m =
506,554,823,419,352,552,475
439,525,602,477,471,520,493
381,354,405,541,280,426,431
502,574,596,471,578,543,530
485,690,796,408,659,612,566
475,713,691,434,782,613,594
303,521,354,533,656,501,541
498,524,604,472,473,523,498
501,366,485,518,235,438,421
474,712,640,445,825,608,602
474,407,623,483,215,470,423
477,577,492,497,663,535,549
499,651,840,404,544,597,533
m[0,0]	506
m[7,6]	498
m[5]	[475, 713, 691, 434, 782, 613, 594]
m[0]	[506, 554, 823, 419, 352, 552, 475]
m[3,3]	471
m[7,2]	604
m[10]	[474, 407, 623, 483, 215, 470, 423]
m[11,3]	497
m[12,1]	651
m[4,2]	796
m[:, 4]	[352, 471, 280, 578, 659, 782, 656, 473, 235, 825, 215, 663, 544]
m[7,3]	472
m[:, 0]	[506, 439, 381, 502, 485, 475, 303, 498, 501, 474, 474, 477, 499]
m[:, 6]	[475, 493, 431, 530, 566, 594, 541, 498, 421, 602, 423, 549, 533]
m[8,6]	421
m[2,4]	280
m[10,2]	623
m[1,4]	471
m[0,3]	419
m[2,6]	431
m[4]	[485, 690, 796, 408, 659, 612, 566]
m[8,5]	438
m[9,1]	712
m[:, 2]	[823, 602, 405, 596, 796, 691, 354, 604, 485, 640, 623, 492, 840]
m[11,1]	577
m[3,2]	596
m[:, 3]	[419, 477, 541, 471, 408, 434, 533, 472, 518, 445, 483, 497, 404]
m[9,6]	602
m[1,3]	477

A =
array([[6796, 3695, 6072, 3570, 4583, 7861, 5731, 6466, 7339, 7357, 5641,
        7966, 4198, 7133],
       [5346, 4198, 1985, 6541, 7879, 2422, 2962, 4402, 5998, 3281, 5274,
        3556, 5402, 4927],
       [5635, 5337, 7850, 3557, 2941, 8237, 7014, 6251, 5408, 7415, 5262,
        7402, 4633, 6082],
       [7077, 2597, 2746, 4925, 7404, 5057, 3439, 5710, 8318, 5488, 5810,
        6356, 4413, 6941],
       [4098, 5823, 3244, 6879, 6725, 2119, 3879, 3927, 3963, 2817, 4877,
        2510, 5933, 3648],
       [3396, 7657, 7855, 5210, 2727, 5653, 7107, 4791, 2159, 5118, 4583,
        4281, 5853, 3578],
       [6813, 3726, 6072, 3543, 4586, 7870, 5731, 6458, 7369, 7358, 5684,
        7972, 4229, 7117],
       [3161, 7348, 5586, 6468, 4658, 3259, 5516, 3990, 2228, 3429, 4561,
        2643, 6202, 2974],
       [3380, 7673, 7813, 5240, 2739, 5618, 7104, 4764, 2135, 5103, 4572,
        4238, 5869, 3535],
       [3145, 7767, 7056, 5783, 3356, 4658, 6593, 4391, 1949, 4388, 4521,
        3475, 6044, 3195],
       [7238, 2607, 3410, 4495, 6872, 5852, 3889, 5999, 8414, 6052, 5826,
        6971, 4278, 7213],
       [3127, 7413, 5781, 6370, 4470, 3440, 5681, 4057, 2147, 3555, 4546,
        2734, 6200, 2976],
       [6981, 3411, 5612, 3630, 4944, 7647, 5418, 6459, 7680, 7232, 5705,
        7920, 4191, 7244]])
Indices start at 0.
(0, 0) -> 6796
(10, 5) -> 5852
(5, 2) -> 7855
(0, 11) -> 7966
(9, 13) -> 3195
(1, 9) -> 3281
(7, 13) -> 2974
(10, 6) -> 3889
(4, 2) -> 3244
(1, 2) -> 1985
(5, 11) -> 4281
(0, 10) -> 5641
(1, 1) -> 4198
(1, 3) -> 6541
(2, 11) -> 7402
(5, 4) -> 2727
(4, 8) -> 3963
(3, 9) -> 5488
(9, 0) -> 3145
(2, 2) -> 7850
(2, 0) -> 5635
(10, 0) -> 7238
(6, 1) -> 3726
(11, 3) -> 6370
(6, 13) -> 7117
(10, 2) -> 3410
(11, 7) -> 4057
(10, 11) -> 6971
(1, 7) -> 4402
(3, 5) -> 5057
(6, 9) -> 7358
(8, 8) -> 2135
(3, 2) -> 2746
(6, 11) -> 7972
(12, 10) -> 5705
(10, 13) -> 7213
(10, 10) -> 5826

X =
[[-0.11  0.17 -0.10  0.15 -0.03  0.04]
 [-0.06  0.19 -0.12  0.20 -0.12  0.15]
 [-0.09  0.15 -0.06  0.23 -0.14  0.19]
 [-0.02  0.12 -0.09  0.23 -0.20  0.26]
 [ 0.16 -0.06  0.25 -0.10  0.20 -0.16]
 [ 0.22 -0.15  0.16 -0.17  0.20 -0.04]
 [ 0.19 -0.05 -0.03  0.16 -0.14  0.26]
 [-0.15  0.19  0.00  0.04  0.12 -0.11]
 [-0.03  0.00  0.15 -0.11  0.20 -0.20]
 [ 0.20 -0.16  0.16  0.00 -0.01  0.13]]
X[0][0]	-0.11
X[9][5]	0.13
X[7][3]	0.04
X[8][5]	-0.20
X[3][1]	0.12
X[1]	[-0.06, 0.19, -0.12, 0.20, -0.12, 0.15]
X[:, 0]	[-0.11, -0.06, -0.09, -0.02, 0.16, 0.22, 0.19, -0.15, -0.03, 0.20]
X[8][4]	0.20
X[:, 3]	[0.15, 0.20, 0.23, 0.23, -0.10, -0.17, 0.16, 0.04, -0.11, 0.00]
X[5]	[0.22, -0.15, 0.16, -0.17, 0.20, -0.04]
X[7][1]	0.19
X[3][4]	-0.20
X[1][3]	0.20
X[9][0]	0.20
X[9][2]	0.16
X[:, 5]	[0.04, 0.15, 0.19, 0.26, -0.16, -0.04, 0.26, -0.11, -0.20, 0.13]
X[9][1]	-0.16
X[6][5]	0.26
X[0][5]	0.04
X[0][3]	0.15
X[5][3]	-0.17
X[3]	[-0.02, 0.12, -0.09, 0.23, -0.20, 0.26]
X[2][5]	0.19
X[6][3]	0.16
X[6][1]	-0.05
X[1][5]	0.15
X[1][0]	-0.06
X[4][3]	-0.10
X[:, 2]	[-0.10, -0.12, -0.06, -0.09, 0.25, 0.16, -0.03, 0.00, 0.15, 0.16]
X[0][2]	-0.10
X[8][0]	-0.03
X[5][1]	-0.15
X[3][5]	0.26
X[6][0]	0.19
X[3][2]	-0.09

data = (0.53, -4.83, -6.50, -5.06, -5.74, -1.31, -4.50)
data[0]: 0.53
data[-3]: -5.74
data[-5]: -6.50
data[5]: -1.31
data[1]: -4.83

a = [844 560  36 309]
a[0] = 844
a[2] = 36
